0: tensor([-43, -64,  32,  28, -49,   2, -11,   3,  -1,  16,  13,  24, -37, -17,  29, -37,   2, -37,  86,  39,  63,  27,   0,  47, -54, -16, -25,   5,  30,  14, -51,  12])
1: tensor([ 38,  55,  23, -23,  45, -52, -29,  24, -45,  -1,   5, -22,   7,  38,  49, -31, -20,  43, -34, -31, -41,  -6, -35, -14,  31, -19,  18,  -9,  49, -59,  30,  29])
2: tensor([-33, -57,   5,   6, -55,  33, -22, -22,  54,  25,  24,  47, -10,  22,  22,   7,  32, -26,  56,  28,  55,  21, -31,  19,  -9,  31, -56,   8,  37,  22, -71,   3])
3: tensor([-43, -64,   8, -74, -53,  19, -31,  65,  16, -33,  48,  78, -60,  21,  72, -50, -10,   9,   8, -53,  30,  41, -32,   6, -43,  42, -83,  13,  64,  45, -60,  69])
4: tensor([-18, -16, -20,  -7, -43,  44, -13,  -8,  19, -24, -12,  54, -27, -45,   9,  -3,  -5, -15,  10, -15,  22,  15, -12,  58,   1,  59, -50,  60,  33,  -7, -33,  13])
5: tensor([ 49,  -8, -31, -23,  11,   1,  16, -20, -28, -58, -43, -16, -36, -52, -20,  15, -30,  -5, -51, -22, -51,  11,  35, -61, -23,  22,  49,  43, -40,  53,  56, -28])
6: tensor([ 23, -14,  33,  55,  26, -29,  63, -51,  -5,  -9, -30, -44,  -1,  37, -32,  38,  14, -12, -12,  47, -17, -35,  22, -14,  -9, -27,  57, -36, -22,  10,  30, -47])
7: tensor([-67, -58, -59, -69, -52,   4, -41,  42, -66, -39,   3,  58, -51, -72,  30, -57, -91,   0,  48, -60,  40, 105,  64,  40, -37,  56, -16,  78,  50, -36, -25,  58])
8: tensor([-27, -26, -38,   7, -59,  82,  15, -66,  81,  -5, -19,  29, -50, -45, -28,  71,  62, -67,   3,  13,  18,  14,  25,  51,  31,  31, -43,  57, -45,  76, -51, -28])
9: tensor([-55, -58,  31,  16, -45,  40, -42,  -1,  46,  38,  68,  46,   9,  48,  14,  13,  31, -26,  66,  28,  42, -23, -43,  11,  12, -17, -56, -36,  58,  12, -67,  18])
10: tensor([ 33,   6,  41,  50,  25,  18,  50, -67,  20,  35, -17, -33,  31,   6, -72,  47,  61, -17, -43,  31, -17, -25,  27,   5,  60, -49,  47, -26, -64, -35,  35, -50])
11: tensor([ -1,  13,  11,  14,  67, -35,  68, -33, -35, -29, -21, -43,  32,  19,  -6,  16, -48,  44, -59, -30, -40, -45, -26, -36,  -4, -25,  47, -28,  -8, -12,  33,   2])
12: tensor([-44, -30,  16,  19, -42,  -1,   2, -12,  17,  37,  -2,  30, -32, -16,   1, -18,  30, -34,  72,  45,  59,   9,  17,  34, -43, -32, -14,   0,   6,  15, -31,  11])
13: tensor([-56, -30, -42, -54, -34,   3, -12,  37, -48, -32, -18,  55, -46, -41,  12, -61, -71,   0,  28, -57,  23,  66,  59,  23, -43,  29, -24,  48,  32, -29,  -7,  41])
14: tensor([ 32,  17,  25,  67,  28,  20,  50, -63,  48,  79,  -2, -48,  45,  30, -64,  47,  80, -48, -29,  48, -11, -68,   6,  12,  49, -27,  30, -40, -49, -42,  16, -54])
15: tensor([ 55, 106, -23, -23,  40, -80, -33,  20, -43,  -5, -33, -51,  20,  42,  32, -27, -15,  59, -35, -20, -52, -18, -14, -50,  10, -13,  49,  -7,  13, -17,  71,  -5])
16: tensor([ -47,   25,  -55,  -59,  -61,   -9,  -58,   75,  -69,  -72,   -8,   64,  -87,  -59,   37,  -86, -103,   19,   27,  -78,   16,   76,   67,   15,  -88,   61,  -42,   78,   37,   19,  -15,   65])
17: tensor([ 89,  93, -14,  -4,  62, -47,  19,  17, -22,  32, -36, -67,  23,   1,  -4, -13,  29,  38, -63,  -8, -80, -32, -10, -64,  47, -21,  65, -29, -34,   4,  75, -11])
18: tensor([  1,  15,  39,  69,  30,   3,  57, -28,  10,  53,   1, -33,  50,   8, -38,  35,  43, -21, -22,  52, -11, -58, -16,  -3,  12, -48,  26, -39, -31, -29,  19, -43])
19: tensor([  4,  37,  12,  40,  13, -35,  13, -26,   9,  58, -23, -27,  47,  -9, -42,  30,  43, -34,  -8,  25,  -9, -53,  12,  -3,  14, -35,  33, -48, -33, -17,  17, -51])
20: tensor([ 81,  64, -38,   5,  70, -53, -23,  65, -66, -31, -36, -73,  16,  27,  20,   4, -47,  60, -60, -22, -70,  -5, -10, -73, -19, -49,  54, -25, -40,  58,  81, -19])
21: tensor([-35, -40,  30,  -4, -32,  -3,   3,   4,  -5,  38,  16,  42,   5, -26,  10, -27,  13, -16,  55,   2,  48,  30,  24,  52, -24,   5, -24, -15,  25, -30, -23,  10])
22: tensor([ 46,  39,  27,  53,  65, -24,  75, -47,  19,  83, -15, -66,  60,  43, -55,  50,  33,   1, -52,  82, -18, -41,  -8,   0,  69, -51,  57, -56, -46, -38,  40, -64])
23: tensor([-48, -40,  24,  31, -21,  32, -24, -14,  64,  62,  55,  18,  43,  21, -18,  22,  42, -20,  52,  52,  48, -38, -27,  15,  26, -25, -43, -40,   2, -14, -56, -13])
24: tensor([ 83,  80, -27,   9,  57, -68,  10,  21, -46,  15, -52, -68,  32,  46,  13,   3, -25,  54, -59,  29, -64, -13, -20, -26,   8,  -7,  54, -16, -16,  -6,  64,  -3])
25: tensor([ 76,  74,  -7, -14,  61, -51,   2,  22, -43, -29, -24, -59,  18,   9,  -1,  -6, -23,  44, -67,  -8, -64,   0, -19, -35,   5, -18,  70, -16, -19,  -1,  80, -15])
26: tensor([ -1,   6,  34,  31,  21,  -8,  50, -29, -11,  16,  -2, -25,  28, -18, -52,  23,  21, -42,  -8, -10,  -2,  -9,  33,  11, -22,  -7,  27,  -7, -32,  17,  17, -29])
27: tensor([ 18,  -2,  21, -60,  23,  -9,  -5,  60, -10,  -7,  48,  16,   3,  20,  31, -47, -47,  44,   0, -43,  -5,  13, -16, -36,  12, -19, -21,  -5,  22, -40,   3,  56])

tensor([ 32,  44, -32, -34,  -7,   2,  28,  -7, -14,  -8, -34,  16,  -1, -88, -37, -28,  -5, -17, -25, -41, -36,   5,  57, -43,  23,  28,  19,  27, -51,   1,  22,   7]) 5 26 25 4 19
tensor([  5, -19,  17, -31,  29,  14, -22,  84,  34,   2,  81,  29,  33,  59,  60, -27, -29,  56,  11, -29,  -2,  26, -71, -51,  34,  -7, -52,  -9,  50, -30, -17,  68]) 27 1 3 9 21
tensor([ -18,  -44, -124,   -2,  -56,   87,  -19,  -49,   61, -111,  -60,   20,  -68,  -61,  -53,  103,  -22,  -59,  -19,   -3,  -17,   11,   25,    6,   -1,  120,    3,   94,  -76,   98,   -2,  -37]) 8 5 4 26 2
tensor([ 25,  -9,  25, -39,  17,   5, -29,  61,  14,  15,  60,  13,   9,  38,  32, -34, -17,  40,  26, -21,  -6,  21, -51, -52,  19, -13, -53, -15,  17,  -6, -20,  55]) 27 1 3 9 21
tensor([ 54,   8, -25, -12,  25,  10,  30, -30, -37, -58, -61, -11,  -7, -59, -34,   7, -42,  -5, -40, -18, -35,  14,  40, -63, -26,  24,  42,  40, -45,  53,  42, -36]) 5 26 25 11 6
tensor([-23, -30,   0, -61, -30,  28, -19,  57,   8, -38,  32,  60, -66, -32,  33, -55, -16, -11,   0, -60,   5,  53,   7, -12, -28,  58, -90,  28,  11,  53, -50,  60]) 3 13 4 16 27
tensor([  4, -41,  38, -49,  22,  23, -74,  68,  49, -23,  94,  26,  64,  45,  64, -25, -23,  72,  28, -14,  16,  -5, -86, -48,  46,  -3, -53, -26,  96, -43, -38,  56]) 27 9 1 3 2
tensor([-50, -44, -80,  33, -67, 109, -17, -54,  96,  15, -50,   2, -24,  -2, -50,  99,  54, -88,  17,  36,  36, -21,  -6,  77,  32,  60, -42,  61, -48,  73, -42, -54]) 8 2 4 23 12
tensor([-58, -46, -87,  32, -62, 112, -31, -45,  85,  -9, -35,   7, -35,   7, -57,  82,  46, -71,  12,  22,  42, -45, -11,  81,  28,  81, -43,  63, -50,  81, -46, -33]) 8 4 2 23 12
tensor([ 22,   7,  37,  48,  34, -27,  57, -45,  -9,  10, -32, -57,  21,  29, -37,  37,  16, -23, -28,  52, -11, -29,  13, -17,   3, -37,  53, -25, -57,  17,  52, -69]) 6 18 10 19 26
tensor([ 12, -12,  40, -26,  23,  -8, -20,  25, -49, -16,  50,  37,  14,  39,  58, -42, -43,  52,  21, -32,  28,  31, -43,  26,  -1, -19, -23,   0,  85, -59, -27,  58]) 27 1 21 3 13
tensor([-15, -31,  34, -77,   7, -27, -29,  55, -30, -29,  61,  43,  24,  24,  57, -58, -14,  38,  34, -44,  14,   8, -22,  20,  12, -12, -41, -14,  63, -20, -40,  50]) 27 3 21 1 13
